Rows are one point carried round by a steady rotation, each followed by how many steps it has turned.
The counts run from 0 to 686.
[3,10,-12,0,-8,-18,-14,-8,6,-15,-22,18,2,19,26,7,-23,13,4,11,-4,-18,-18,7,5,-14,4,5,44,3,-9,21,-15,-19,7,-1,-6,24,16,5,15,-9,13,14,10,3,-2,-14,7]  643
[2,12,-16,25,-3,-1,-5,12,5,-8,-32,9,-24,21,5,7,-10,-5,5,22,-5,-11,-14,6,-11,-25,-2,12,34,11,-8,11,4,-28,-15,-17,20,-2,-2,8,11,-6,11,-1,17,9,-17,5,12]  531
[6,-3,3,14,2,-4,-3,1,6,-30,-27,4,-36,17,-2,5,-31,-16,9,17,7,-11,-13,-10,-21,1,16,10,24,14,-5,-2,-1,-9,-3,-22,-3,6,20,2,21,13,-2,-8,28,8,-2,-10,6]  316
[-18,-6,-7,11,-9,1,1,4,19,-44,-15,2,-14,4,-9,3,-15,0,17,23,3,-7,-5,-4,-15,1,-8,7,42,-9,5,-8,5,-27,-1,-8,0,28,3,21,19,10,3,11,8,5,-18,2,2]  562
[5,6,-14,16,-5,-10,-3,5,8,-15,-28,20,-18,24,8,15,-17,-9,4,31,-1,-17,-7,7,-16,-29,2,16,27,18,-12,8,-1,-22,-17,-17,8,-1,3,1,12,-7,11,-6,16,2,-14,7,11]  534
[-4,30,-22,8,-2,-12,-10,16,-13,2,-43,-7,-2,13,13,-5,-17,14,7,-10,-5,-6,-16,-4,10,-7,5,0,41,-11,8,5,-17,-18,1,-1,16,12,11,13,9,7,-2,18,4,13,-1,-21,9]  373
[2,2,-20,13,0,-10,-7,2,12,-12,-23,-13,-16,5,13,-14,-21,-11,9,16,1,-8,-3,-3,-10,-7,3,5,44,-12,10,-7,1,-22,-8,8,-14,38,-11,23,0,8,4,8,21,15,2,5,19]  293
[-14,23,0,-3,-23,-15,-7,12,-1,-21,-29,19,10,-11,14,7,-35,13,10,3,1,-5,5,-13,7,1,14,0,27,-17,22,-2,-20,-13,0,6,-10,17,5,9,18,14,-5,19,13,3,15,-13,0]  353
[9,-2,-9,8,6,-16,-8,-4,12,-17,-25,-2,-25,16,12,-1,-31,-23,3,20,6,-15,-4,-8,-16,-4,15,15,30,5,-4,-8,-5,-6,-5,-4,-20,28,7,7,5,11,-3,-2,31,6,10,-4,19]  304
[7,13,-6,1,-21,-20,4,7,-14,-13,-20,27,-8,8,14,15,-51,8,11,3,2,-14,-2,-7,-9,-10,20,3,16,6,19,12,-20,-8,-14,-16,-5,-10,13,1,23,8,2,7,8,9,9,2,0]  614
[-2,19,-22,12,-3,-20,0,-4,-7,-5,-15,17,-8,25,14,23,-21,11,1,3,-19,-24,-6,-4,5,-23,13,8,28,-2,-4,21,-24,-18,3,-8,-16,21,8,10,9,2,-7,27,8,-2,2,0,16]  504
[-2,25,-15,0,-21,-23,-2,9,-24,-19,-33,17,4,11,22,14,-30,-1,6,5,7,-20,11,-7,4,-18,18,6,9,1,15,4,-14,-24,-18,-11,10,-12,10,-5,8,15,-8,-5,11,-1,7,-2,2]  118
[-1,24,-13,7,-22,-12,-13,9,1,-4,-24,14,3,-4,28,-5,-27,16,10,3,-3,-7,-8,0,9,-12,7,-6,41,-12,18,15,-10,-25,-3,10,-5,19,-7,15,11,-5,15,15,14,13,9,-2,5]  635
[4,17,-7,6,-9,-16,2,16,-14,-6,-35,9,-18,4,5,7,-49,-6,7,-1,4,-8,1,-17,-13,-2,23,8,13,0,20,-10,-19,0,-16,-12,-4,-6,10,4,15,22,-10,6,19,11,18,-5,9]  601
[4,15,-18,27,-2,-1,-7,13,4,-6,-33,6,-24,18,5,3,-8,-4,4,19,-6,-9,-13,6,-8,-25,-2,10,35,9,-5,9,6,-28,-16,-12,22,-1,-5,9,9,-7,12,-1,18,11,-15,5,14]  530
[2,2,-9,6,-3,-8,-6,5,-3,-32,-33,-5,-14,26,5,4,-14,-16,15,28,13,-15,-3,5,-10,-13,0,7,33,13,-7,4,-3,-25,-11,-10,13,2,21,-1,13,3,2,-21,8,0,-22,-17,5]  673
[-2,5,-27,8,-13,-10,7,11,-1,-14,-21,14,-3,18,3,10,-22,12,16,17,-3,-11,-9,9,-12,-22,-9,7,39,2,8,8,-6,-28,-20,-14,15,3,-2,17,16,-4,13,10,-9,9,-24,13,4]  267
[-16,-10,-6,8,-7,-4,3,0,18,-46,-15,4,-14,7,-8,7,-17,0,16,24,3,-9,-6,-3,-16,1,-6,9,39,-7,3,-5,2,-25,2,-11,-4,29,6,19,21,11,1,11,8,4,-17,0,3]  563
[4,4,-20,10,0,-14,-6,2,13,-11,-20,-10,-13,7,16,-11,-25,-12,8,19,3,-10,-1,-2,-10,-8,4,8,42,-12,10,-7,-1,-20,-10,11,-18,38,-12,21,-1,8,4,7,22,11,4,6,19]  292
[-5,21,-22,17,-8,-7,0,20,-8,-4,-39,17,-11,18,-3,15,-17,13,5,5,-9,-6,-14,1,-7,-22,0,12,29,3,0,3,-9,-20,-16,-23,29,-10,6,10,18,2,2,15,1,9,-14,2,6]  251
[5,5,-13,14,-8,-12,-3,4,8,-16,-28,21,-15,24,9,16,-20,-12,4,34,1,-19,-3,7,-16,-28,3,17,26,17,-11,6,-2,-20,-19,-14,5,0,2,-2,12,-6,10,-7,18,0,-11,8,13]  535
[-7,-1,11,-2,-16,-8,-4,-1,13,-38,-14,12,-6,3,7,11,-35,-1,19,26,8,-11,1,-5,-10,1,9,-2,35,2,7,9,-17,-12,5,3,-25,23,18,4,23,3,4,0,11,-1,-3,-19,0]  69
[-7,0,-15,14,-16,-6,-3,-13,2,-42,-8,3,-10,10,7,-2,-7,-3,11,20,8,-21,-7,-7,-2,-6,5,2,39,0,-7,18,12,-40,4,-9,-7,28,5,12,11,0,9,-4,15,10,-16,-1,-1]  423
[-11,21,-8,16,-7,-10,-8,7,0,-19,-38,0,-7,0,-8,1,-18,-18,-2,23,11,-10,8,-27,-4,1,19,16,22,0,-12,-12,-1,-10,1,0,-16,25,3,-1,6,20,-9,-5,32,9,8,-18,7]  446
[2,19,-12,12,-3,-5,-16,19,0,-10,-46,-16,-11,11,12,-11,-10,-17,10,24,12,-5,-2,1,-3,-14,-1,3,39,1,2,-4,0,-26,-14,8,17,10,1,6,3,3,6,-18,18,9,-10,-19,12]  667
[-1,-7,-25,8,-4,-11,4,-4,11,-24,-10,1,-11,18,7,1,-20,6,17,17,-2,-15,-12,8,-13,-11,-6,6,47,-5,3,8,-2,-29,-6,-9,-6,29,0,24,11,-2,11,13,-1,10,-19,11,10]  283
[-8,33,-21,20,-8,-6,-4,27,-9,5,-47,12,-9,6,0,8,-17,9,2,4,-10,-2,-8,-5,-1,-20,3,11,26,-4,8,-3,-7,-19,-18,-12,27,-8,-5,11,11,7,-2,15,10,10,-2,3,10]  248
[-5,3,10,16,-14,5,0,13,1,-37,-27,11,-30,-1,-8,4,-31,-2,16,10,8,-4,-11,-13,-16,6,11,0,25,5,12,2,2,-17,-4,-22,10,-8,17,6,30,11,3,-3,20,13,-7,-8,-5]  329
[4,-7,-22,1,-2,-21,0,-11,13,-22,-9,6,-6,21,17,4,-29,-6,9,24,0,-20,-2,6,-14,-14,2,11,39,-1,-2,1,-9,-19,-7,-2,-22,36,1,15,5,3,5,9,9,2,-4,8,15]  287
[-12,26,-21,21,-10,-6,3,11,-12,-4,-16,2,-11,9,3,8,-15,17,12,-5,-20,-11,-7,-9,9,-15,8,-3,36,-16,15,21,-16,-29,3,-5,-3,17,-2,22,12,3,-5,29,2,10,-7,1,11]  498
[-8,6,-1,26,-11,6,10,14,-6,-27,-18,-8,-27,11,-21,8,-19,-13,21,25,4,-8,2,-14,-18,-6,8,0,29,10,2,13,-3,-24,-7,-11,-8,4,10,9,21,3,1,-15,8,13,-26,-8,2]  189
[-3,18,-5,24,-11,-3,3,21,-6,-7,-31,-11,-17,4,-10,0,-25,-26,12,30,11,-5,15,-18,-15,-10,15,5,26,7,5,-1,-4,-14,-17,6,-17,10,-5,4,7,7,2,-23,19,15,-8,-8,10]  183
[-12,13,3,-8,-24,-16,-3,4,0,-31,-23,28,7,-2,12,18,-41,15,10,9,2,-12,2,-11,0,1,15,3,23,-8,15,3,-23,-10,4,-4,-13,12,16,3,25,12,-4,16,10,-2,10,-13,-4]  350
[4,10,-13,6,3,-10,-16,0,4,-15,-36,0,-9,27,16,1,-12,-2,5,18,2,-14,-20,8,0,-14,-1,7,46,10,-16,12,-7,-19,2,-5,10,19,19,3,12,-4,9,-1,12,4,-11,-23,10]  657
[-5,10,7,12,-24,0,-5,17,11,-22,-23,3,-10,-13,4,-8,-34,-6,21,26,12,2,3,-8,-13,2,6,-6,40,-3,21,3,-1,-20,-9,12,-13,15,-4,12,19,0,17,-9,18,17,-4,-7,-1]  60
[4,3,-16,3,-22,-20,0,-10,-6,-32,-10,11,0,16,24,4,-23,-11,12,27,13,-27,10,0,-6,-20,11,5,27,7,3,17,0,-34,-12,-1,-14,15,1,2,5,0,11,-16,12,2,-8,5,3]  412
